In the rows, zero is written as 128.
Families of rows that turns and mirrors carry onto each other, the same ones carrying the whole set onto itself: the rest of each named row's family, in list order:
4 families of 8 rows:
duso: [160  98 145 101 101 147 116 128 102 107 136 156 122 132 165 135 136 107
 130 189 120 120 157 132 132 124 121  90 107 136  92 136 117 156 151 146
 125 124 163 109 141 120 117 131 105 160 119 110]
daziz: [174 112 123 121  94 148 142 117 106 132 129 150 111 128 151 119 122 100
 111 159 133 138 147 113 153 136 120  88  99 123 124 120 107 135 133 151
 106 152 131 122 134 148 119 106  93 159 116 113]
seku: [160 123 122 104  94 106 111 138 113 108 123 116 129 103 131 128 140  98
 134 159 104 130 143 122 165 109  84  99 126 141  86 118 130 135 130 124
  82 117 170 121 132 121 124 110 139 142 139 130]
mosak: [177 108 122 128  92 149 143 121 106 128 127 148 111 119 147 124 128 105
 113 161 132 135 142 111 149 141 121  91 100 119 125 119 108 140 140 152
 103 150 131 114 141 148 115 111  91 156 114 115]
Tav: [177 109 121 122  95 142 144 113 113 123 134 150 108 135 147 120 126 104
 112 153 126 137 137 118 159 140 112  97  98 118 130 116 107 141 136 149
 105 149 132 104 138 148 118 114  93 155 118 115]
gik: [148 120 114 132 129 112 114 136  96 124 121 123 119 124 146 135 141  85
 126 150 104 126 130 102 174 114  95  93 103 135 106 106 124 124 147 114
  86 133 166  99 133 130 157 127 128 124 108 123]
Fifup: [164 122 125 101  88 113 112 133 113 106 135 111 125 100 131 127 144  96
 133 154 110 128 143 127 168 105  85  93 128 130  98 117 134 128 140 121
  88 121 170 118 131 127 120 100 139 140 133 128]
sem: [159  92 136  94 111 147 113 120 101 109 127 155 128 132 163 133 142  97
 126 183 121 122 155 135 141 128 117  87 111 131  94 132 122 155 156 133
 131 111 166 100 146 116 121 133 105 166 122 109]
pebaz: [136 117 132 105 115 133 114 128 125 110 119 115 130 121 131 131 169 113
 145 161  98 129 127 107 146 118  96 124 106 137 123 116 106 136 127 139
 102 115 168  97 160 123 124 131 120 153 144 156]
Sil: [134 116 126 111 109 129 118 136 118 119 120 114 132 123 122 133 163 107
 145 160  95 133 129 112 147 123  95 130 113 141 117 114 107 143 124 126
  95 120 177  96 151 120 129 131 118 151 133 151]
rodig: [159 122 124 102  88 116 101 133 120 105 136 110 121  98 138 128 150  93
 129 157 112 134 135 124 168 111  85  94 117 136  96 120 128 131 138 132
  82 110 169 115 131 124 124 109 140 142 135 127]
Dap: [152 102 116 117 108 142 139 113  80 113 125 149 116  97 158 124 144 114
 120 180 137 125 170 126 148 134 126  82 101 102 108 123 124 155 157 140
 105 125 152 130 145 146 123 127 110 153 118 140]
bak: [167 125 117 129 122 128 120 149 101 110 108 129 138 144 124 135 134 112
 126 144 110 126 126  97 135 106  90 108  95 131 114  89 123 147 125 123
  89 145 180  98 143 124 136 130 134 144 117 145]
Bido: [133 118 128 104 111 123 113 132 121 118 114 116 127 131 125 136 165 109
 147 166  92 135 126 109 152 120  97 119 109 141 120 115 103 143 116 135
  98 120 171  93 153 121 129 130 112 149 137 149]
defam: [153  93 140  97 103 152 114 128 101 103 140 147 120 127 163 133 133 103
 123 185 122 122 156 141 135 128 112  88 109 133  99 133 114 150 161 137
 128 120 167 100 138 113 124 131 105 155 121 109]
por: [133 106 135 105 111 128 117 127 118 116 118 115 128 123 126 138 170 109
 146 160  95 132 133 114 150 117 102 122 114 136 129 117 108 140 127 130
 107 118 168  94 151 121 126 129 114 148 147 153]
misem: [145 114 115 132 131 113 109 129  95 122 124 122 108 127 151 136 142  88
 121 148 117 121 130 101 173 110  97  94 105 129 116 112 131 115 153 121
  90 136 156 100 144 129 161 124 119 129 106 128]
dov: [140 122 119 131 126 112 105 128  88 124 120 130 112 126 149 132 139  88
 125 149 112 122 132 108 175 112  97  92 106 141 105 108 117 119 145 115
  84 137 165 102 134 128 160 131 122 127 113 126]
kofa: [159  96 114 121 118 156 137 142 127  96 104 133 108 134 148 119 144 108
 132 151 123 117 158 110 135 129  99 102 103 147  97 123 145 151 146 149
 127 132 142 118 151 146 121 118  90 161 139 108]
lamis: [168 123 119 131 117 123 118 140 102 115 110 133 135 142 128 135 133 114
 120 151 117 129 128  98 132  97  94  98  95 131 109  85 127 139 121 132
  88 148 182 102 148 126 136 131 131 151 124 144]
lim: [161 101 118 122 119 157 133 141 119 112 101 140 108 133 151 124 146 109
 132 162 124 118 154 109 143 127 109  96  95 149  90 117 142 146 147 155
 127 131 143 120 153 151 119 119  83 170 132 110]
Seg: [146 115 115 129 129 115 104 130 101 118 117 130 118 121 152 133 139  84
 118 145 118 131 136  99 171 108  97  87 100 133 111 116 128 118 147 116
  83 131 155 103 134 137 164 126 130 124 114 126]
milib: [171 119 121 130 112 127 112 146 101 104 114 130 140 148 127 141 132 113
 121 141 120 124 129 103 128  90  95 100  95 128 122  94 130 146 128 137
  95 146 174  94 142 122 130 131 131 151 122 145]
kiv: [170 103 122 124  96 147 145 114 111 131 131 147 105 127 151 122 129  95
 108 147 135 139 135 113 155 144 113  93  99 123 128 112 110 134 137 144
  97 153 132 116 141 143 112 117  90 157 120 120]
barom: [143 104 116 109 112 140 139 114  87 116 122 148 112  99 164 124 145 117
 118 177 138 129 170 129 150 130 124  82 101 109 106 125 129 160 149 139
  97 126 151 135 139 146 130 127 105 152 130 145]
kun: [149 103 107 109 117 138 142 113  93 111 128 144 122 105 162 124 140 117
 114 171 140 129 174 131 151 128 115  80  98 103 114 123 129 154 155 129
  98 127 152 128 145 150 128 130 116 148 124 152]
keso: [159 101 117 116 114 157 130 141 127 103 104 134 113 140 153 124 146 104
 130 154 128 121 148 106 133 129 101  90 103 150  98 122 148 147 142 141
 127 135 145 114 148 149 112 118  87 173 135 106]
kup: [164  99 120 123 111 157 136 139 117 107 102 138 113 126 149 124 147 109
 135 159 120 119 153 103 131 131 111  98 101 146  93 131 142 150 154 152
 126 135 143 117 147 149 116 116  80 167 127 107]
Per: [159  95 140 105  99 153 119 122  97 106 128 151 125 122 162 130 137 105
 126 185 120 120 158 128 132 127 122  94 107 133  93 135 119 152 164 141
 132 120 165 107 137 125 123 127 101 161 113 108]
bef: [150 124 118 109  90 112 115 137 110 112 134 108 133 101 131 124 147  93
 134 158 100 132 137 124 163 113  84 101 121 135  92 112 130 133 137 121
  82 116 172 115 130 128 127 112 139 140 132 131]
gelub: [176 128 123 128 123 135 112 141 108 107 109 138 140 143 130 136 136 112
 118 138 121 126 128  97 136  97  97 101  89 130 118  90 115 139 129 132
 100 141 178  93 144 128 138 132 131 150 127 148]
bok: [154 106 117 111 116 136 141 106  85 112 128 147 119 107 166 122 140 108
 118 165 144 125 167 130 154 130 117  79 106 106 108 121 124 162 150 132
  97 124 153 129 146 143 120 126 118 153 126 149]

Which other rows belong to the same family as Per? mosak, gik, Sil, Dap, bak, kup, bef
Which other rows belong to the same family as dov? duso, daziz, seku, Bido, lamis, lim, barom
Which other rows belong to the same family as defam? Tav, Fifup, por, misem, kofa, milib, kun

Families of rows that turns and mirrors carry onto each other, the same ones carrying the whole set onto itself: the rest of each named row's family, in list order:
3 families of 6 rows:
feze: [117 111 115 133 133 133 136 139 153 113]
nefu: [109 128 129 108 132 140 143 135 150 130]
Zorop: [146 121 128 124 133 106 150 146 129 134]
lut: [138 152 142 109 123 128 117 129 128 128]
Beni: [151 121 138 142 134 111 122 147 120 120]
sigir: [139 122 124 130 147 116 109 143 112 117]
lesof: [116 134 103 150 127 128 140 138 138 122]
misi: [122 147 138 135 119 139 109 131 140 115]
tolon: [134 112 117 104 133 119 141 138 144 123]
mog: [114 147 121 120 128 131 151 132 131 144]
Nomoz: [120 135 148 156 133 140 122 146 134 123]
kulil: [121 143 142 112 149 132 119 138 114 136]
nin: [111 137 132 145 144 143 111 142 127 120]
niz: [140 130 106 121 133 107 147 135 125 131]
Sus: [133 145 157 117 135 129 131 144 117 143]
pul: [149 134 126 130 124 117 108 136 128 110]
ludul: [119 142 143 125 128 134 154 142 136 147]
Vema: [125 123 124 160 130 128 144 147 143 124]

Which other rows belong to the same family as lesof? sigir, mog, kulil, nin, niz
Which other rows belong to the same family as nefu? feze, lut, misi, tolon, pul

Families of rows that turns and mirrors carry onto each other, the same ones carrying the whole set onto itself: the rest of each named row's family, in list order:
4 families of 8 rows:
Kez: [139 107 107 146 107 143 123 132]
Kela: [135 122 128  93 127 124 142 136]
tar: [134 128 122  97 121 124 132 114]
zus: [143 123 136  99 119 118 146 135]
bula: [140 121 125  90 119 124 139 124]
Koro: [137 117 136  91 124 120 133 138]
foni: [125 121 140  92 116 130 138 130]
zer: [139 120 137  94 123 121 134 136]
Resuk: [132 125 129  94 127 121 138 133]
gemog: [123 110 115 141  98 144 126 134]
ziteg: [140  99 121 139 108 141 125 157]
fisa: [147 108 115 145 109 126 116 142]
Tez: [135 105 123 145 100 134 122 151]
Sirug: [135 119 124  93 127 133 139 121]
veb: [137 117 123  86 120 125 138 127]
kiti: [131 116 138  94 117 133 146 135]
kifo: [134 106 122 144 100 133 118 148]
Zuzo: [129 107 114 141  98 147 134 140]
Bof: [144 102 111 140 110 130 112 148]
Lutul: [133 114 129 145 105 131 113 138]
Vesel: [149 119 124  98 133 123 132 123]
pove: [126 117 128  90 125 121 127 140]
zurir: [141 102 116 142 101 145 120 138]
Lok: [139 104 118 144 102 142 115 136]
kifuv: [130 100 109 137 108 147 113 133]
Sepuf: [142 113 116  90 124 135 144 133]
kivuz: [137 105 105 142 107 144 122 134]
vem: [135 105 121 150 108 137 121 142]
Bava: [133 103 119 147 108 139 119 145]
disa: [137 117 124  92 126 133 142 121]
bam: [146 114 120  93 134 127 129 128]
pudel: [146 106 116 147 105 141 131 128]

Which other rows belong to the same family as gemog? foni, fisa, kiti, Zuzo, Bof, Vesel, bam
Which other rows belong to the same family as Bava? Kela, bula, Resuk, veb, zurir, Lok, vem
Which other rows belong to the same family as zer? Kez, Koro, Tez, Sirug, kifo, kivuz, disa

Families of rows that turns and mirrors carry onto each other, the same ones carrying the whole set onto itself: the rest of each named row's family, in list order:
5 families of 8 rows:
zuza: [136 143 150 125 122 122 150 131]
Kena: [137 149 145 120 137 115 137 115]
kob: [135 140 142 129 137 106 136 114]
zagi: [139 133 140 139 110 110 131 122]
Vini: [123 118 129  94 126 130 112 147]
Guf: [109 127 125  99 121 135 130 144]
resa: [118 104 122 106 123 124 122 147]
Kuvit: [113 125 121 113 141 143 122 146]
nizi: [114 119 115 123 142 128 118 151]
zel: [138 138 146 128 108 127 134 117]
Moto: [114 132 113 106 138 131 112 145]
noz: [143 130 141 143 134 111 120 121]
nafi: [141 138 149 116 129 117 145 118]
kape: [142 145 154 121 122 127 138 123]
ber: [136 154 142 130 136 121 128 116]
nilil: [120 123 132 105 121 134 116 159]
Fen: [139 154 133 130 131 121 139 120]
Zom: [118 123 123  98 127 137 123 151]
gimo: [117 129 124  99 135 128 105 144]
fuge: [115 107 119 107 114 124 129 139]
ginez: [127 151 147 131 120 126 128 118]
depur: [136 135 141 139 132 106 127 113]
poril: [117 116 115 119 132 125 102 135]
feni: [137 150 145 135 141 124 121 127]
Puna: [121 108 125 102 125 118 109 146]
Pok: [140 129 146 124 129 107 143 117]
peg: [117 119 119 108 136 116 103 143]
ronab: [123 133 114 109 131 134 106 149]
Mela: [124 107 113 121 130 127 123 150]
vusag: [106 139 112 110 133 125 121 145]
Povup: [129 124 149 133 123 115 145 118]
kupi: [145 120 153 131 123 122 131 122]
fusus: [113 118 106 118 127 113 119 138]
Kevoz: [133 136 133 139 133 114 134 108]
zof: [140 127 152 130 118 113 138 119]
katus: [113 112 112 116 133 117 110 140]
tanit: [139 141 158 123 127 135 133 128]
nemu: [127 148 142 142 122 111 125 123]
loz: [123 110 121 110 129 144 126 145]
disif: [114 104 131 114 121 125 113 146]

Which other rows belong to the same family as peg? Kena, kob, Vini, nafi, gimo, Puna, Pok
Which other rows belong to the same family as disif? zuza, nilil, Fen, poril, ronab, Povup, Kevoz
Which other rows belong to the same family as Mela? zagi, Kuvit, nizi, zel, ginez, nemu, loz

Families of rows that turns and mirrors carry onto each other, the same ones carrying the whole set onto itself: the rest of each named row's family, in list order:
5 families of 8 rows:
Lotam: [148 108 112 104  95 148 124 132 153 119 107 106 109 132 130]
Dida: [140 137 139 136 126 149 127 162 129 143 103 141 123 117 120]
miz: [139 137 140 101 126 165 110 159 130 144 112 128 121 121 130]
kabef: [117 129 140 126 137 157 112 147 146 144 118 144 127 104 125]
somu: [151 106 120 128 104 142 148 145 138 127 115  96 121 119 120]
Lav: [114 128 140 137 134 151 124 153 134 142 115 147 126 111 123]
nebez: [125 122 157 112 116 157 124 154 125 139  98 144 124 121 126]
bav: [135 106 116 123 106 130 145 155 130 113 115 106 123 136 119]
fopi: [148 140 137 127 126 157 106 155 134 145 105 136 123 108 128]
bon: [123 100 122 129 109 128 140 143 159 113 130 114 134 123 126]
guze: [122 119 157 112 117 160 114 143 151 139 109 148 129 108 129]
Beva: [140 147 146 114 127 153 101 153 137 142 109 131 124 119 125]
kuf: [137 105 127 123  96 130 144 140 154 108 118 107 129 142 131]
zilu: [125 131 138 124 135 156 118 158 121 147 108 139 118 114 123]
Nime: [135  99 113 123 102 145 116 128 166 118 129 111 125 129 132]
rame: [135 139 142 132 127 152 110 146 157 143 116 144 131 103 130]
kodo: [148 102 105 112 105 148 117 136 146 121 116 102 114 131 130]
genut: [129 132 146 109 129 161 108 144 161 140 126 138 135 108 133]
nofe: [109 127 151 126 124 152 133 153 147 132 130 146 138 120 129]
Feluv: [128 132 138 120 137 161 105 150 137 146 114 139 120 104 125]
Vipi: [154 107 117 120 106 150 133 136 152 128 120  91 121 112 121]
Gud: [152 109 122 105  98 140 123 135 157 114 116 101 126 135 133]
Bedof: [147 101 121 129 105 144 137 132 165 123 127 100 126 110 122]
laf: [115 116 161 121 119 153 132 148 141 135 106 150 127 118 127]
noka: [139 104 116 110 109 138 117 135 172 118 127 105 129 114 130]
loset: [138 107 119 118  95 139 144 140 140 112 104 110 110 141 128]
voz: [139  97 111 122  98 141 137 145 133 121 115 104 114 140 128]
faz: [122 142 151 124 128 151 103 143 155 139 119 137 133 112 130]
lezo: [141 101 124 137 105 137 154 136 150 123 124 101 126 119 120]
gega: [133 124 154 107 118 161 109 146 136 142  98 141 126 111 127]
ropo: [125 135 145 144 126 146 126 155 147 139 114 148 133 112 123]
Fogav: [150 109 124 111  95 137 135 142 144 112 110 100 124 141 130]
Dure: [124 134 143 122 122 154 135 167 118 136 114 136 125 131 126]
ronek: [152 110 106 101 109 142 120 150 141 123 113  96 119 124 126]
goz: [135 107 115 111  96 143 126 127 172 117 118 115 117 127 133]
Kove: [126 103 123 125  94 139 145 132 161 114 117 121 118 134 128]
gelav: [129 144 148 127 122 146 123 159 122 139 109 134 124 126 122]
pilid: [115 138 156 136 126 142 125 154 141 137 117 142 132 122 122]
Sanem: [140 107 126 114  97 135 133 130 168 112 124 107 133 132 135]
rim: [127  94 115 135 103 134 138 138 156 116 127 115 124 136 125]

Which other rows belong to the same family as somu? nebez, guze, Vipi, Bedof, laf, lezo, gega
Which other rows belong to the same family as bon? miz, bav, genut, nofe, noka, Dure, ronek
Which other rows belong to the same family as zilu? kabef, Lav, kuf, Feluv, Gud, Fogav, Sanem
Which other rows belong to the same family as goz? Lotam, Dida, fopi, rame, loset, ropo, Kove

